[135 148 128  96 130  98 120 150]
[135 149 130 100 133  98 119 153]
[138 143 109 108 153 118 154  89]
[118 150 113  95 116 126 124  90]
[112  98 141 130 101 133 136 156]
[146 136  95 151 119  92 155 120]
[111 139 142 115 120 134 161 151]
[143 101 118 159 128 122 117 129]
[119 149 111  95 116 124 123  87]
[102  82 141 138  81 146 128 157]
[124 140 127 102 135 136  94  95]
[149 154 112 129 173 129 153  75]
[114 138 142 118 121 135 163 155]
[147 149 125 165 159 147 122  97]
[112 141 128 103 116 133 145 122]
[129  88 157 148 146 157  88 149]
[113 140 138 112 117 134 156 144]
[114 102 141 128 107 130 136 155]
[110 101 136 162  95 157 101 141]
[130 146 127 134 125 112 175 157]
[115 138 143 119 122 133 167 161]
[150 156 112 130 174 130 152  75]
[148 154 111 124 168 126 154  77]
[114 147 120  97 114 128 134 104]
[138 148 134 105 137 100 121 154]
[136 140 110 102 147 116 151  97]
[151 157 118 153 171 141 134  83]
[108  93 141 131  96 136 134 157]
[112  99 142 129 102 133 136 155]
[137 149 133 102 135  99 120 153]
[120 151 111  93 119 125 113  84]
[121 140 141 125 124 129 171 165]
[126 121 141 123 122 120 135 155]
[115 146 119  98 115 129 135 105]
[120 151 110  94 118 124 116  85]
[ 96  79 140 143  74 150 121 157]
[129 144 122  90 128  97 123 138]
[128 127 132 167 126 153 104 121]
[127  90 161 143 149 160  85 149]
[133 148 125  95 130  98 119 147]
[131  87 150 153 144 154  92 147]
[132 138 111  93 138 108 143 107]
[113 139 139 114 119 133 158 147]
[120 114 134 165 113 156 102 130]
[125  99 160 134 150 160  82 143]
[134 148 120 138 124 107 173 150]
[103  87 138 156  82 157 106 149]
[130 138 116  90 131 103 133 123]
[124 118 141 121 119 122 135 155]
[143 148 109 115 162 124 156  80]
[117 140 142 123 123 130 170 162]
[ 99  78 141 140  79 148 123 157]
[133 146 123 137 124 109 174 153]
[ 97  79 139 147  74 152 114 156]
[121 111 142 124 114 126 137 155]
[ 98  77 141 143  78 150 122 157]
[147 152 124 162 161 146 123  94]
[135 149 130  98 133  97 119 151]
[144 141  99 147 119  93 161 126]
[125 113 154 122 149 155  83 130]
[135 147 129  98 131  98 120 150]
[136 149 136 107 135 101 121 155]
[145 151 111 120 167 126 155  78]
[145 148 125 165 158 148 120  98]
[152 159 115 142 175 134 148  75]
[138 145 114 140 122 101 172 144]
[121 142 140 126 124 125 172 164]
[122 142 138 129 125 123 175 164]
[142 144 103 145 120  96 166 131]
[151 156 113 136 177 134 149  75]
[130 139 114  91 131 105 136 119]
[100  83 138 154  79 157 107 152]
[127  92 162 143 150 160  85 148]
[132 140 111  96 139 111 145 106]
[106  92 136 160  88 158 103 145]
[137 145 137 111 136 104 125 156]
[125 143 135 132 125 120 174 163]
[124 132 135 107 141 143  89 106]
[129 126 141 121 126 117 134 155]
[140 143 127 167 151 148 114 103]
[121 117 133 167 114 156 103 129]
[125 112 155 124 149 156  83 131]
[138 149 133 103 135  99 120 154]
[130 130 131 166 130 152 106 117]
[ 99  79 140 139  79 148 127 157]
[139 145 109 109 154 119 156  86]
[135 135 129 167 136 151 109 113]
[133 140 111  99 144 113 149  99]
[130 129 140 118 128 116 133 155]
[134  89 143 155 137 143  99 142]
[153 158 115 143 176 135 146  76]
[144 107 110 159 124 113 125 124]
[111  93 141 133  98 138 136 157]
[112 140 136 109 116 134 154 136]
[125 137 131 104 139 142  91 101]
[136  90 136 157 135 138 104 139]
[123 151 116  97 126 128 104  85]
[138 145 137 111 135 104 125 157]
[141 102 115 159 126 119 120 126]
[132 130 140 118 130 115 132 155]
[143 110 108 158 122 110 126 121]
[141 146 110 109 158 121 155  85]
[119 152 112  94 117 124 117  86]
[130 139 115  90 131 105 135 122]
[106  91 141 134  92 138 133 156]
[115 106 141 126 108 132 137 156]
[150 155 120 159 168 143 129  89]
[147 119 100 157 120 103 137 118]
[148 154 111 125 170 128 154  75]
[130 143 121  92 128  98 126 137]
[132  87 147 154 140 147  96 145]
[138 146 111 142 122 100 170 141]
[147 131  95 153 119  95 147 118]
[145 140  98 149 121  94 161 124]
[139 145 107 142 124  99 168 138]
[135 140 139 114 133 109 130 155]
[138 142 108 104 152 117 152  90]
[130 139 112  93 136 108 142 112]
[130 139 115  91 133 106 137 116]
[144 143 101 148 120  95 166 130]
[132 147 126  96 130  97 119 145]
[122 151 113  95 121 126 109  84]
[113 145 123 100 114 130 139 113]
[125 124 143 112 144 149  85 115]
[138 140 127 166 145 150 112 107]
[116 148 117  96 114 127 130 100]
[114 138 143 116 120 133 164 156]
[132 145 125  93 129  98 122 144]
[113 141 131 105 116 133 148 129]
[129  90 159 145 147 158  86 150]
[152 157 118 152 175 138 139  78]
[125 103 160 130 151 160  81 141]
[128 142 118  88 128 100 128 129]
[123 122 133 166 121 154 103 124]
[145 150 110 117 164 124 155  80]
[126  99 162 137 149 161  81 145]
[151 157 120 159 169 143 132  86]
[124 143 124 100 133 134  96  92]
[112 141 134 108 116 133 151 135]
[114 143 127 103 114 131 143 119]
[139  95 127 160 132 131 110 134]
[115 107 134 164 104 156 102 136]

[109  99 137 161  94 155 101 143] f
[146 132  95 152 119  93 151 118] e
[141 146 126 165 152 148 116 103] f
[126 107 157 127 150 160  82 138] e
[138 145 136 110 137 104 125 155] f
[145 114 105 159 122 107 131 120] e
[143 149 110 114 160 121 155  83] f
[102  83 142 135  86 143 128 157] f
[117 139 143 125 124 131 169 163] e
[130 141 119  90 129 101 128 134] f
[137 143 110 103 150 116 152  93] f
[104  90 137 157  84 157 103 147] f
[105  87 141 133  90 140 132 156] f
[128 144 132 133 125 117 174 159] e
[135 134 139 120 133 113 131 156] f
[134  89 143 156 140 145  99 144] e
[125 144 120  99 129 133 100  88] e
[123 147 118  96 128 130 101  86] e
[ 99  78 140 138  78 149 125 157] f
[114 105 137 164 100 155 101 139] f
[130 140 113  92 135 108 140 112] f
[152 158 116 147 175 137 141  79] f
[117 149 115  96 115 127 126  94] e
[126  95 162 138 151 161  82 147] e
[152 157 119 154 171 143 134  84] f
[132 146 125  94 130  98 121 145] f
[145 116 102 157 122 105 134 119] e
[126 116 152 119 148 153  85 126] e
[ 96  78 140 150  76 154 113 155] f
[122 113 141 124 116 125 137 154] f
[149 156 113 133 174 131 151  75] f
[106  97 138 160  89 157 102 145] f
[127 126 142 122 124 117 135 155] f
[146 136  96 151 119  92 156 121] e
[137  92 134 159 132 135 106 137] e
[136 150 131 101 135  98 119 153] f
[136 141 138 113 134 108 128 157] f
[116 111 133 166 106 156 101 133] f
[152 158 117 152 174 140 137  80] f
[149 152 123 161 165 145 127  92] f
[102  84 139 135  87 143 131 156] f
[147 123  98 156 120  98 141 116] e
[125 128 141 108 142 145  86 112] e
[100  86 138 155  81 155 107 151] f
[133 136 139 116 133 110 130 155] f
[152 158 114 144 177 135 144  76] f
[147 128  95 154 119  96 145 116] e
[132 146 122  92 130  99 122 141] f
[ 99  81 139 152  77 155 109 153] f
[125 138 130 102 137 139  92  99] e
[123 150 114  95 124 128 107  83] e
[136 147 118 140 124 105 171 149] e
[133 142 111  97 144 111 146 100] f
[140  97 124 159 130 127 111 133] e
[122 114 141 125 117 124 136 156] f
[137 142 137 111 135 106 126 155] f
[130 140 116  90 128 101 131 126] f
[130 142 119  91 128 100 127 133] f
[ 97  81 138 151  77 155 109 154] f
[129 125 131 168 126 154 105 122] f
[125 121 148 115 147 150  84 121] e
[ 96  77 139 145  75 153 116 157] f
[138 137 128 166 143 151 111 110] f
[129  88 155 149 145 154  90 149] e
[126 143 134 132 126 119 173 161] e
[138 147 135 107 136 101 122 155] f
[ 97  77 140 147  75 152 117 157] f
